Where one turn sends some rows of the set: a few examples, then the rows asked
J577: [-50  15  16   3  19 -46 -20  27 -14  -9   5 -35  26]
J37: [-35   4  21  -7  34 -59  -9  27 -14   0   2 -11  -8]
J391: [ 18  32  29 -20  11 -20  -5   7 -20  13   0  -5  21]
J933: [-36   8  30  13 -24 -53 -23 -16  -5  31  17 -18  19]
J458: [-20   8  25  19 -19 -45 -19 -32 -15  16  23 -21   9]
J789: [-39  11  41 -20  22 -57 -16  -7 -17  15  28 -11  49]
J87: [-22  -1  21  -4  43 -57  -9  23 -16  -2   4  -1   2]
J854: [-43  11  47 -21  17 -57   1  12 -16  -8   2  13  14]
J264: [  2  36  17 -16  22 -17 -16  11 -21  17  -7   6  19]
J413: [-30 -11  33   4   4 -26 -21 -26  -2  -5 -11 -33  -5]
J613: [-27   1  25  14 -17 -51 -18 -17   1  24  28 -29   9]
J765: [-34 -11  38   7   3 -35 -25 -21   4  11 -10 -44   4]
J529: [-27  -7  40  10  12 -27 -17 -30   3  -2   8 -41   2]
J338: [-46   6  29 -12  21 -49 -28  -4 -41   8  16 -45  24]
J756: [-14   1  34 -14  21  -7 -15   6   7  -7 -21 -27  12]
J509: [  2  30  25  -3 -17 -39  -8  -5 -26  25  31  -5  18]
J827: [  6  11  30  -7  29 -16 -15 -11  -2  -1 -25 -21  15]
J821: [ -5  38  32   1 -12 -50 -10   5 -31  34  13   1  18]
J29: [-18  -3  27  18   8 -30 -23 -35   2  -2 -10 -30  10]
J526: [-47  13  39 -31  26 -57 -16  -4  -8  18  23  -6  36]
J342: [-31   9  51 -21  19 -58  -1   5 -31  -3   4  15  20]
J284: [-10   9  25 -14  24  -9 -17  -2  11  -6 -22 -12  22]
J439: [-40   6  18  12  22 -42 -17  23 -22 -21   2 -32  25]
J607: [-23  11  44  19 -16 -56 -10 -19  -8  24  25 -27  14]
J106: [  6  29  22 -31  15 -25 -15  12 -20  28  -5  -1  14]
J68: [-17  28  26 -14 -21 -38 -14   8 -29  32  18  10  14]
J191: [-12  32  32  -7 -30 -44  -8   6 -27  26  18  -7  23]
J617: [  0  22  21 -30  16 -13 -12  22 -11  17   2   3  12]
J952: [-56  16  33 -24  16 -47 -26   0 -37   8  10 -38  24]
J514: [-13  10  26  -9  30  -1 -19 -10  -3 -12 -13 -18  12]

J391 turns into J509
J338 turns into J439
Now these:
J529 turns into J514
J106 turns into J191
J765 turns into J756
J952 turns into J577

Where one turn sends some rows of the set: a few examples, then the rows asked
J721: [ 37  -7  -8 -15 -14  -9   3 -19 -34  -4   4  22  -7  -4  14   1  -3 -26
  24  -4  19  19  16 -29]
J877: [-19 -15  -1   2 -22  -7   1   4  -9  30   8  10  23   1  10  -9  -9 -27
  29 -23  -2 -11 -33 -19]
J706: [-23 -15  30  -2 -12   4   3   3  -1  28  -3 -29 -24   1  20  -5  -1 -22
 -10   4  -1 -20   5  19]
J99: [  5  -6   7  -2   1  -2 -10  21 -17 -18  -1  10  -2 -12  32 -15  -5 -29
 -16  -2   3  -7 -27  14]
J380: [ 31  -7 -12  -3 -11 -20  15 -22 -22   6  -2   8   4  -6  14   2   1 -18
  16 -14   5  39   6 -42]
J127: [ 24 -12   4  15  -8 -12   0  32 -26 -10   6  12  10 -12  23  -8 -10 -27
 -16   1  20   9 -22   2]
J305: [-13  -6  -3  -8 -12  -4  -4  13  -7  35   2  33  19 -17  18  -6  -5 -26
  12 -20  -3  -7 -31 -28]
J149: [ 15 -12  10  10   2 -18  21  26 -25  -6  -9  14   8 -10  21 -11   4 -26
 -18   4  17  -8 -24  10]
J882: [ -6 -12  -6   3   4  -2   4 -32  -3  50  -8 -17 -22  -5 -28  18 -14   2
 -11 -14  21  -1 -11 -42]
J497: [ 37 -32  14 -24  -2   4  -8 -23  -9  25  -1 -25  -6   5   4   7   3   7
   4  28  50   6   7  -8]
J278: [-13 -13  -2  -3  12 -10 -10  -8 -17  48  -1  -1 -22  19 -32  17 -17   5
  -9   3  32   2   4 -22]
J935: [ 18 -40  10 -33  -7  21  -4 -21   2  15   6 -15  -9   9  -2 -14   6  13
 -24  13  41   6   7  -8]
J177: [-36 -12 -10   2 -26   0  -8  -5 -29  26   8  12   4  -1  -7  -7  -5 -29
  26 -10  -3   2 -20 -26]
J651: [ -7 -28  29   6   3   0   3 -31  15  28  -4 -11 -24  -3  15  -2 -28 -16
 -24  -6  17 -16   4  19]
J565: [ 37  -3 -23 -24 -13   5  -4 -15 -28 -18  -2  10  -8 -13   3   0  -3 -22
   0  -3  17  25  -9 -36]
J499: [ 36 -23  10  12   4  -7   2  28 -21  -1 -15   5   8  -6  22  -1   1 -25
  -2   8   8   9 -32  10]
J711: [-13  -7 -13  -2 -24   4   5  -8  -5  43  -3  37  14  -9   2  -9 -11 -24
  17 -13   4  -4 -36 -17]
J373: [-12 -26  34   3  -2 -15   4 -10   5  34  -4 -30  -6  -3  23   0  -6  -5
 -13   8  28 -23   2  19]
J932: [ 23 -32  16 -39   1  14   3 -26   3  13   2 -14   4   7   3   4   9   2
 -20  28  37 -14   2 -26]
J548: [ -3  -8 -13 -13  -3 -16   4 -19  -6  52 -18 -16 -24   1 -38  -5   0   1
  -2 -12   6  -1   1 -29]
J186: [ 30 -15  -9 -15  -3 -18   7 -24 -29 -11 -12   8   1 -15   6 -13  18 -18
   2   4   0  24   5 -40]
J981: [ 40  -6 -12  -4  -7  -4   5 -18 -24   0   2  17  -1 -19  12   1  -7 -32
  19 -24  19  17  -5 -42]
J833: [ 38 -34   8 -21  -9  10 -26 -15  -5   6   9 -17 -10  10  -1   4  -6  11
 -20  25  35  11   0 -14]
J515: [ -2 -16  -2  -1   0  -3 -10 -16  -9  46 -19 -15 -21   6 -40  12  -3   3
 -15  -5  27 -20   9 -28]
J976: [-27   8 -19  -5  -9  -2  -3  -3 -15  25  -3  22  -3 -12  -1  -1  -5 -28
   8 -30  -2  -5 -32 -31]
J381: [ 40 -21   0 -23  -5  23  -8 -16  -4  11   2 -23 -17  15   1 -15  18   0
  -6  23  34  15  -1  -3]
J532: [-10 -17   1  -5  -2 -18   2 -26   0  69 -15 -12 -14  -1 -21  13  -8   9
   2  -6  32   4  -2 -19]
J239: [ 15 -26   7  21   4   6  -4   7 -16  -3 -14  10  -5  -9  17 -20   8 -32
  -8   1   8   5 -40  22]
J304: [-18 -19  28   3  12  15   2 -15   1  37  -5 -20 -27  -7  21   0 -15  -6
 -18   7   9 -16  17  10]
J214: [-22 -27  38  -8  14  -3  -6  -3   5  26   8 -18 -17  -1  30   0  -4  -7
 -18  -7  10 -25  -2   6]

J177 turns into J239
J278 turns into J651
J981 turns into J305
Now these:
J149 turns into J721
J565 turns into J976
J380 turns into J877
J532 turns into J373
J304 turns into J935
J882 turns into J214
J548 turns into J706

Where one turn sends some rows of the set: a few examples, then the rows asked
J225: [ -8  22 -23  22   4 -13   3  -1   3   8 -29  15  -6 -30 -36  13  12  11
  19]
J734: [-19 -15  27   1  -1   1  -4  20  11  11  15  19 -16  -2   0  19  17  21
  33]
J48: [-20  -9 -20   7   6   4  23 -28  -8 -17   8  16  16  11  10  -7   6 -14
  12]
J660: [  0   8  19   3 -42 -19   0  -7   0  -6 -11  26  15  -8  -3 -17 -20  -7
 -17]
J817: [  0  18  -2  -4 -14 -15 -32  11  -9   4  -9   6   2 -12  10 -13  27   7
  49]
J148: [-21  -1  16  19 -20   0  -6  -1   8  -7   1 -22  -9  -6 -19  39  -1  -4
  22]
J934: [-18   9  25 -18 -27  -9  -8  -1   5  18  -3  52   5 -11   9  -2  -1  -5
 -11]
J420: [-22  11  16 -10  -6 -18 -16  13  19  23 -22  24  20 -23  11 -15   1 -13
 -17]
J726: [-33   5 -12  21  15  -7  -2 -22  -3  38   1  40  -2 -21 -12  15   8  -3
   9]
J755: [-24  -8  34   8   5  -2 -12  15  17  14   3 -18  17 -10   3  17  12   1
  29]
J741: [-20  11   0  -4 -16 -13 -13   0   0   2 -16  39 -30 -14   4   4 -13 -15
 -24]
J221: [-21 -16   1  19   6  -7  -3  17   8  -4  -1 -10 -38 -11  -2  29   6  12
   9]
J228: [  9   5 -12   4 -30 -11  -6  11 -17 -15  -1  -6   8  -5  28  14  24  30
  -5]
J972: [ -6 -18  19  16 -28  -2  10   8   7 -22  17   2  -1   9 -11   5   3  16
  31]
J205: [-15  25  10   4 -25 -14 -21   2   4   2 -27  12   4 -21  -3   9 -17 -24
 -24]
J823: [-12  -1   5  14  12  -2  17 -37 -29  12  -6   5  -3 -12   7  34  -9  -3
  -4]
J531: [  4  10   5  40  18 -12  -8  17  -8   9  -3  32  36 -14  -3 -21  -3   5
  15]
J429: [ -2  -2  12  30  10  -2   1  -9 -21   6  17  48  23   3   6 -16  -9  -4
  20]
J319: [ 11  12  28  12  20   4   1  10 -27  12  -6  24  27 -13  17  25   2  15
   5]
J772: [ -2  14 -10   4 -27 -22 -16  -1 -11  17 -20  -7 -12 -30  -3  17  26  31
  18]
J963: [ 13  11 -14  25  -4  -5  18  22  -3 -15 -13  18  30 -14  -9   8  13  31
  -6]
J6: [-18  15   7  31   6  -9  -4 -11  -8  40  -8  23  25 -31 -13  32   4   8
  -4]
J979: [-20  -4  -6  -5 -13 -18 -10 -34 -20  18  -4 -15 -16 -14  22  13  17   2
  17]
J98: [-17   9 -42  42   7  -6   0   4   0 -14  -3  24   5  -6 -11   4   3  -7
 -12]
J776: [-11 -27  11  23   6 -12   6  23  13 -16   4 -23   1  -1   8  -7   4  12
  13]
J496: [-16   3 -31  -4 -25 -10 -10 -10  -3 -17   1  -9   3   3  20  -8  27  -3
  21]
J472: [-18  15  -7   2  22   2  -8  -2   1   8  -7  34   9  -5  -9 -11  16 -16
  48]
J25: [ -8  10 -17  41 -10   2   7 -11 -18 -16   8  22  20   0  -2  27  -9  -6
 -21]
J503: [  7   3  19  -5  -5 -10 -21   0 -32   8   2   1   3  -7  42   4  14  12
  22]
J303: [-10  -4   0   3 -11 -26  -2   6   8  -4 -17  27  -5 -14   9 -36 -13  -7
 -22]

J429 turns into J25
J319 turns into J963
J420 turns into J303
Now these:
J817 turns into J496
J755 turns into J776

